(in the rows, 128 means zero)
Where one turn sends some rows of the set: a few examples, then the rows asked:
Q_980: [111 153 135 131 106 126 107 127  83 151 127  97]
Q_405: [138  97 137 157  88 168 136 118  92 126 118 150]
Q_465: [136 111 122 138 104 178 144 155  76 138 133 137]
Q_863: [127 131  96 153  99 121 106 170 111 161 107 150]
Q_610: [115 145 136 173 110 129  78 135  91 157 117 127]
Q_757: [143  88 138 155  86 165 118 122  88 133 119 149]
Q_369: [ 93 126 129 136 127 160 154 135  82 138 125 118]
Q_43: [128 126 115 157 122 130  72 131 123 159  97 120]
Q_343: [128 134 118 162 131 134  80 133 128 158 111 115]
Q_962: [141 153 105 144  95 134 139 110  82 144 130 102]
Q_51: [142  97 137 163  99 177 140 126 101 125 125 139]
Q_57: [114 127  94 147  95 125 111 162 108 164 113 159]
Q_985: [139 119 133 138 102 172 155 147  80 135 138 128]
Q_306: [101 131 137 136 130 155 149 137  84 143 136 107]
Q_717: [101 160 126 135 108 127 118 131  88 139 128  97]
Q_521: [116 139 128 174 109 141  78 137  91 166 128 130]
Q_554: [150  90 115 157  94 151 134 129 118 138  94 155]
Q_576: [140 118  86 163  98 144  89 137 123 145 105 152]
Q_556: [136 159 105 137 100 143 136 119  75 142 137 110]
Q_87: [138 129 133 150 122 126 120 121  88 189 114 104]
Q_616: [113 124 115 152 130 166 138 101 101 120 129 105]
Q_684: [103 130 133 130 118 143 151 124  85 151 139 101]
Q_517: [147 104 113 128 128 171 147 149 113 128 116 121]
Q_744: [116 118 128 146 127 176 132 101  95 129 133 110]
Q_382: [103  94 133 142 100 130 115 131 119 141  87 155]
Q_296: [104 161 133 134 101 133 129 129  86 129 115 101]
Q_650: [138  89 103 157  98 149 131 121 116 146 100 161]
Q_68: [128 148 118 130 114 110 103 140 107 164 102 100]
Q_731: [135 125  82 164  99 131  93 131 127 146 117 146]
Q_503: [137 152 129 130 118 120 113 145 110 160 101  97]
Q_364: [136 118  93 163  93 137  97 132 120 134  91 157]
Q_507: [128 147 115 132 121 118  89 149 100 168 106 110]
Q_968: [142 112 134 138  83 160 109 146 109 104 106 140]
Q_299: [106  89 125 155 107 133 114 134 129 142  91 149]
Q_933: [131 123 123 144 103 171 157 140  87 134 149 121]
Q_121: [151  99 114 123 112 171 150 142 111 138 118 122]
Q_204: [137 109 124 146  72 161 112 136 115 107 111 139]
Q_21: [127 134 131 142 130 119 128 122  85 184 110 111]
Q_634: [116 126 104 156 125 129  78 135 118 157  92 135]
Q_91: [139  86 103 153  93 133 124 114 115 155 103 156]

Q_87 goes to Q_521
Q_299 goes to Q_204
Now these:
Q_554 goes to Q_51
Q_405 goes to Q_985
Q_757 goes to Q_465

Where one turn sends some rows of the set: a few examples, then the rows asked:
Q_4: [143 149 134 134 117 123 114  89 128  97 143  90 136  94 123 120 116 105
 112  95 123 112  99 153 128 172 103 122 119  95 128 115 128 123 105 112
 148 128 105 120 122 129 140 105 106 124 113 138 103 135 167]
Q_363: [121 138 146 108 102 116 130 129  93 123 136 138 138 106 147 145 140 103
 116  90 102 143  97 148 112 135  84 126 122  94 143  94 126 115 126 100
 162 126 129 136 121 131 128 120 141 105 116 138  99 115 161]
Q_663: [117 134 136 144  96 113 112 140 116 141 141 112 113 151 125 115 122 138
 145  96 140 104 131 118 117 133 126 136 103 152 102 151 173 127 162 126
 143 191 120 129 139 101 152 159 113 115 107 152 106  94 124]
Q_895: [123 147 130 136  92  98 106 118 150 106 161 131 129 114 134 118 149 116
 139 101 131 106 114 131 108 131 127 138 135 121 132 127 107 167 175 149
 173 155 131 120 133 109 125 163 130 100 128 159 103 107 104]
Q_352: [117 135 117 150  81 115 105 122 137 115 173 128 127 118 143 129 137 120
 109 101 115  95 119 121 122  94 112 138 135 134 117 114 118 147 156 160
 154 190 120 137 143 100 134 149 119  97 129 131 101 107 105]
Q_409: [107 103 144 145 146 156 145 141 127 117 114 134 115 114 110 136 134 139
 154 106 116 118 148 111 146 125 144 124 113 147 102 116 133 134 130 131
 118 121  91 130 146 117 165 105  93 160 123  90 116 132 121]
Q_430: [128 129  89 124  86 125 121 129 131  96 182 122 104  95 135 139 157 112
 130 108 131 106 117 146 128 145 130 137 134 122 117 111 124 165 141 163
 155 160 111 110 136 118 118 131 115 114 153 151 113  98 112]
Q_305: [150 115 126 138 121 143 118 121 159 116 148 118  86 130 122 109 121 149
 124  91 132 132 130 132 177 114 131 143 120 139 145 124 150 127  84 132
 167  99  93 101 180 114 128 122 111 146 145 141 109  92 135]
Q_74: [165 139 170 144 137 118 149  77 129 138 115 111 140 116 147 118 107 138
 125 130 110 132  95 152 129 112  97 137 136 123 138 135 152 109 122 102
 148 116 114 108 150  82 158  98 134 113 117 127 123 115 152]
Q_726: [141 129 134 131 114 118 130 109 111 117 126 123 124 119 151 131 126 113
  82 102 121 101 136 155 104 131  96 124 131 101 128  98 123  95 118 109
 129 141 121 134 145 116 135 106  94  97 121 118  98 119 178]
Q_392: [124 120 132 137  89  90  90 116 140 114 163 133 106 112 136 141 150 113
 110  91 153  95 106 145 120 120 117 157 138 140 128 126 111 162 160 173
 158 162 108 126 152 107 120 132 115 121 121 140 111 106 126]
Q_9: [146 139 143 138 130 145 159  90 105 134 132 120 153  99 155 126 111 122
 139 121 104 166 113 147 144 135 115 116 129 123 127 134 149 120  93  88
 127 144 129 118 128 108 156 102 151 110 128 137 109 110 141]
Q_530: [167 127 169 141 126 120 152  78 132 131 121 108 141 119 142 122 107 125
 121 117 106 145  92 152 141 109 105 146 134 112 130 135 145 111 112 112
 146 113 120  97 135  82 151 108 142 110 119 126 124 123 164]
Q_891: [134 127 122 135 105 133 134 140 157 141 127 146 115 149 131  98 132 154
 121  99 107 156 141 123 147 103 123 137 113 142 160 101 116 115 108 101
 163  96 127 132 168 108 129 142 147 146 136 138 103 100 115]
Q_289: [141 128 152 122 107 130 147  96  97 144 110 142 137  93 150 147 147 127
 126 134 118 160 109 158 140 130  99 127 121 107 136 123 153 112 130  97
 161 107 132 131 143 108 142  92 138 105 128 122 127 114 158]
Q_845: [106 111 149 131 141 148 144 145 134 133 156 150 123 147 110 127 132 132
 170  92 105 145 128 128 129 118 145 116 125 146 124 116 160 151 117 125
 144 125 112 109 125 124 148 160 119 164 141 101 122 145 105]
Q_294: [129 145 115 122  96 105 111 126 159 102 155 140 131 106 143 116 153 121
 143 114 124 112 114 134 106 126 125 146 141 118 137 122 104 165 169 145
 175 151 128 122 139 114 124 150 132 102 140 156 104 107  96]
Q_439: [107 117 129 143  76 117 120 130 123 134 138 117 110 139 112 127 138 124
 129  97 163 116 138 146 131 166 137 132 101 153 114 157 163 160 143 128
 143 176 124 130 128 102 143 149 113 118 105 143 136 101 131]
Q_358: [109 112 149 136 144 155 157 137 130 118 139 140 130 133 114 138 139 138
 172 108  92 158 127 112 137 131 141 120 122 155 113 114 146 147 125 121
 129 121 113 115 120 120 156 136 131 166 131 103 127 132 105]
Q_118: [114 123 148 147  85  97 114 142 122 141 118 115 115 138 115 125 137 125
 138  91 155 107 124 121 125 152 120 142 116 135 132 150 166 151 172 140
 165 155 114 140 134  93 158 149 127 128  88 160 114 102 118]
Q_514: [122 127 159 136 119 122 131 116 115 108 153 122 147  91 145 111 111 110
 104  84  88 138 117 165 123 128  98 125 137 115 136 128 141 136  89  93
 140 151 147 108 123  95 142 127 136 105 122 124  82 108 158]
Q_602: [123 106 167 148 158 132 132 129 149 124 139 139 121 149 113 115 123 141
 158  96 120 120 134 113 127 101 136 125 137 142 127 133 159 136 126 139
 152 123  97 102 143 101 155 149  92 169 138  97 105 141 116]
Q_950: [108 104 135 149 135 149 135 157 124 138 122 143 115 123 100 134 137 128
 147  95 129 114 157 123 131 120 148 127 112 132 113 113 137 133 126 135
 126 120  95 126 143 130 157 133  81 168 130  95 112 141 118]
Q_170: [118 112 152 126 151 137 136 135 148 122 126 131 113 138  99 135 137 133
 170  99 140 107 131 115 130 129 149 135 118 120 117 118 152 137 142 129
 160 100  91 105 128 132 146 140  77 168 135 116 119 136 114]
Q_698: [126 114 157 130 153 136 148 122 141 107 120 124 111 140 109 148 149 139
 180 112 126 131 125 105 136 144 142 131 119 127 107 120 150 135 146 133
 151  95 101 103 135 123 151 120  96 170 134 109 122 129 122]
Q_434: [159 117 130 134 125 135 157 103 102 134 107 108 123  96 152 129 116 124
 113 114 127 115 123 154 138 125 115 135 124 101 115 106 138  91 118 115
 117 113 107 125 142 100 150  80 123 103 119 135 105 123 171]
Q_644: [160 136 143 121 132 130 128  69 120 118 117 104 145  95 138 120 118 127
 138 117 138 141  97 148 142 150 116 134 118 111 111 131 132 101 116 103
 139 114 107 105 124 114 140  89 119 134 126 146 107 131 169]
Q_324: [118 100 160 130 140 139 150 142 128 125 107 165 114 135 124 149 162 141
 152 121 110 146 145 119 127 118 139 128 138 142 125 113 150 135 155 135
 139 101 118 125 150 126 150 127 105 143 127  95 135 132 117]
Q_774: [124 131 105 144  82 121 110 124 141 113 168 131 126 107 145 124 142 126
 107 116 106  99 120 121 126  91 104 146 138 134 118 112 109 143 147 160
 157 187 111 136 152  98 135 139 114 107 140 124 104 107 103]
Q_425: [128 137 100 151  91 111 128 130 155 107 171 110 116 117 129 120 130 111
 130  93 121 103 120 137 115 122 125 159 118 130 117 128  85 166 128 146
 139 170 116 101 135  89 130 140 132 126 138 136 107  85 113]
Q_899: [121 136 115 157  89 104 118 122 148 110 174 108 118 123 123 127 131 108
 124  82 136  94 121 138 115 125 130 154 116 134 114 129  91 167 138 149
 135 177 119 109 130  96 126 148 124 120 128 142 106  86 115]
Q_551: [158 147 143 123 131 123 136  78 112 128 117 105 134  99 135 129 126 128
 150 125 134 139 101 148 131 162 113 134 105 111 115 133 136 105 121  88
 140 108 120 106 131 114 142  85 124 137 130 145 109 113 162]
Q_624: [140 124 145 119 100 132 143 103  95 143 104 142 143  92 149 138 142 123
 120 124 111 161 107 151 141 118 100 133 112 104 121 110 135  95 133 100
 152 106 131 127 130 109 140 100 138 110 125 126 114 125 166]
Q_166: [129 112 132 117 128 133 124 125 166 122 143 138 109 136 132  95 121 154
 141  82 135 151 120 138 165 122 129 139 118 151 154 123 124 142  91  99
 169  98 112 116 160 108 120 135 148 152 139 148 105  96 122]
Q_448: [137 131  99 126 110 159 130 144 151 131 129 139 113 120 126  95 131 154
 120 107 112 127 152 130 155 120 137 125 114 138 143  89 133 110 113 106
 150 101 116 143 174 138 131 132 120 121 139 153 107 109 109]
Q_862: [140 119 113 126 111 153 112 115 149 121 133 129 109 117 117 114 135 155
 113 114 133 127 131 115 176 122 126 135 121 136 143  99 142 105 110 124
 180 100  88 133 169 138 125 121  92 148 142 154 112 104 118]
Q_159: [145 118 132 141 127 130 155 104  97 142 109 110 121  95 153 137 115 124
 117 115 130 119 121 151 144 131 107 133 120 111 120 116 139 101 108 102
 115 124 110 139 153  92 159  68 128 117 118 125 104 109 159]
Q_327: [125 105 175 143 167 133 139 123 151 115 126 137 115 140 125 121 129 152
 160 110 107 127 133 119 130 107 137 129 140 160 116 133 154 138 137 135
 135 116 111 108 154  93 160 126 109 158 125  89 117 138 118]
Q_272: [142 120 144 127 126 140 156  98 108 131 123 127 157  93 162 117 113 119
 134 109 106 165 114 155 146 126 121 126 137 114 127 127 143 121  97  93
 124 133 136 117 121 103 151 108 160 105 123 142  98 121 151]
Q_356: [106  91 151 127 132 138 143 151 129 141 122 169 122 142 116 140 153 131
 141 104 122 136 148 129 123 112 141 127 140 140 137 108 153 139 142 131
 146 111 114 132 137 130 145 147 100 159 132  98 124 145 109]
Q_598: [129 117 126 124  97  92  91 119 150 106 156 136 109 110 141 132 148 121
 116 103 148 102 102 144 123 115 110 166 146 139 131 130  97 161 154 166
 164 157 101 119 157 100 119 124 116 130 133 134 109 102 123]
Q_874: [125 119 136 143  89 111 109 127 112 142 141 129 103 158 133 138 133 126
 123 101 152 125 122 128 127 137 119 123 127 160 131 146 173 142 151 158
 145 187 101 144 148 110 153 149 123 119 101 149 131 115 134]
Q_913: [152 130 172 131 121  97 116  85 146 107 138 103 139 134 146 138 117 103
 106  99 110 128  91 147 126 121  89 159 150  94 139 132 152 123 108 110
 165 133 132 104 133 118 135 122 113 110 113 128 103 115 159]
Q_331: [121 130 103 134  78 120 115 121 122 100 187 123 110 102 133 141 159 110
 122  97 133 103 119 144 127 143 131 129 129 127 116 110 130 164 151 163
 154 167 119 117 128 115 117 143 113 108 142 153 109 101 112]
Q_910: [113 133 137 135  90 121 125 127 106 128 153 120 113 135 114 115 138 140
 133 106 142 112 117 130 120 160 122 106 112 161 125 138 179 139 170 140
 169 167 107 127 123  92 144 162 120 115 115 162 134 109 127]

Q_324 goes to Q_698
Q_950 goes to Q_602
Now these:
Q_331 goes to Q_899
Q_774 goes to Q_598
Q_514 goes to Q_726
Q_434 goes to Q_530
Q_74 goes to Q_289
Q_874 goes to Q_118
Q_891 goes to Q_862

Where one turn sends some rows of the set: a few examples, then the rows asked:
Q_340: [101  44 179 150 164 128 104 130 120  96 128 143 128 147  83 147  85  99
 105 140 140 156 140 167 112 117  66 132]
Q_301: [ 72  71 169 121 135 142 101 127 113 136 133 151 123 185  91 138 122 108
 114 132 119 129 126 143 123 145 102 128]
Q_958: [104  69 148 123 179 139  92 115 113 135 161 188 107 155 106 145 133 121
 124 141 139 141 148 128 119 148  72 137]
Q_139: [143  76 147 115 141 153 100 111 161 135 111 152 138 158  74 136  55 101
 113 144 133 145 173 174 103 169  92 138]
Q_63: [128  84 134 140 127 163 103 111 117 142 116 182 137 176  61 106  99 119
 123 126 114  96 105 133 124 150  86 116]
Q_866: [144  63 140 120 169 175  73  90 146 123  94 134 163 170  72 170  94 103
 123 141 144 144 148 141 114 180  77 119]
Q_126: [133 105 149 143 124 164 115  81  97 110 134 131 117 141  71  89 119 124
 125 172 142 145 179 143 117 146  85 124]
Q_643: [143  78 164 155 120 114 111 133  96 120 132 172 145 136  86 152 101 108
 113 133 126 142 117 151 117 176  51 131]
Q_884: [139  79 118 147 171 143  78 103 122 136 148 180 126 175  72 135 121 145
 137 112 168 130 127 141 115 151  71 134]
Q_458: [142  82 151 153 145 147 128  72  92 138 116 127 103 156  78 117  87 142
 118 155 143 141 175 169 103 143  95  99]
Q_984: [110  83 168 144 173 183 111 137 117 118 125 174 158 169  63 122 110 145
 135 140 140 125 162 149 104 107 100 131]
Q_258: [108  97 164 146 141 152 103 131 115 114 146 176 110 192 104 146 120 128
 127 117 144 126 144 132 101 155  74 156]
Q_462: [143  75 166 189 129 156 103  69 114 114 116 160 114 126 100 148 120 112
 125 151 147 145 124 162 117 154 100  99]
Q_30: [132 114 126 126 148 127 109 119 112 139 127 145 147 124  65 171  82 102
 125 113 123 133 167 142 128 169  70 130]
Q_429: [126  90 129 120 122 156 106  80  77  94 115 143 118 162  70  98  94 115
 131 170 143 150 167 150 136 143  92 120]
Q_260: [120  94 173 128 171 141  88 101 149  79 100 130 133 143  80 148  95 102
 128 111 118 155 156 140 131 136  75 105]
Q_670: [117  76 111 134 137 181 119 108 108 118 128 161 159 158  60 163  71 120
 156 135 167 141 119 145 107 170  86 108]
Q_237: [123  46 126 158 147 159 113 122  81 122 109 142 126 146  77 148  85 110
 151 150 162 179 144 168 124 158 114 134]
Q_982: [121  88 154 147 182 183  97  98 113 136 108 139 168 148  85 154 117  84
 129 120 146 136 162 154 135 183  59  98]
Q_46: [ 99  68 158 119 180 141 101 121 116 142 121 147 148 157  77 123 149 137
 131 123 152 139 117 153 133 140 101  93]
Q_762: [ 92  79 162 170 147 182 100  90 146 108 126 153 160 134  69 133 111 109
 136 137 150 140 131 146  93 153  92  70]
Q_816: [167  78 158 119 164 187 107 109 129 122 139 156 154 151  74 158 107  90
 121 137 150 130 164 169 129 191  85  91]
Q_292: [125  69 149 117 162 143  98  94  94 123 115 157 152 135  70 122  71 150
 136 113 151 130 182 154 112 129 110 149]
Q_249: [149  97 155 143 125 156 104  81  74 128 111 148 124 173  68 103  92 118
 136 134 141 192 152 156 126 142  94 106]
Q_716: [134 102 189 127 151 170 125 104 127 115 119 170 153 151  94 127  87  86
 134 120 123 143 162 188 142 169  72  96]
Q_896: [137  95 165 133 132 157 107  73 115 126 104 147 137 124  81  87  98 122
 125  88 134 126 124 139 131 144  87 125]
Q_362: [127  85 146 158 109 167  97  82  71  87 119 169 131 158  76 139 101  99
 123 144 142 160 146 104 133 149  79 119]
Q_452: [150  62 147 121 169 189  80 113 148 117 123 146 143 159  68 135  92  72
 111 136 155 148 159 164 124 177  94  90]
Q_809: [108  66 146 103 163 137 101 127 120 131 132 174 108 160 111 128 138 116
 123 135 131 153 116 118 126 154  77 125]
Q_535: [104  57 150 155 139 163 135 102  97 113 117 113 118 134  73 140 103 119
 110 169 140 139 170 115 107 149  96 123]

Q_429 goes to Q_958
Q_762 goes to Q_896
Q_458 goes to Q_301
Now these:
Q_63 goes to Q_30
Q_884 goes to Q_139

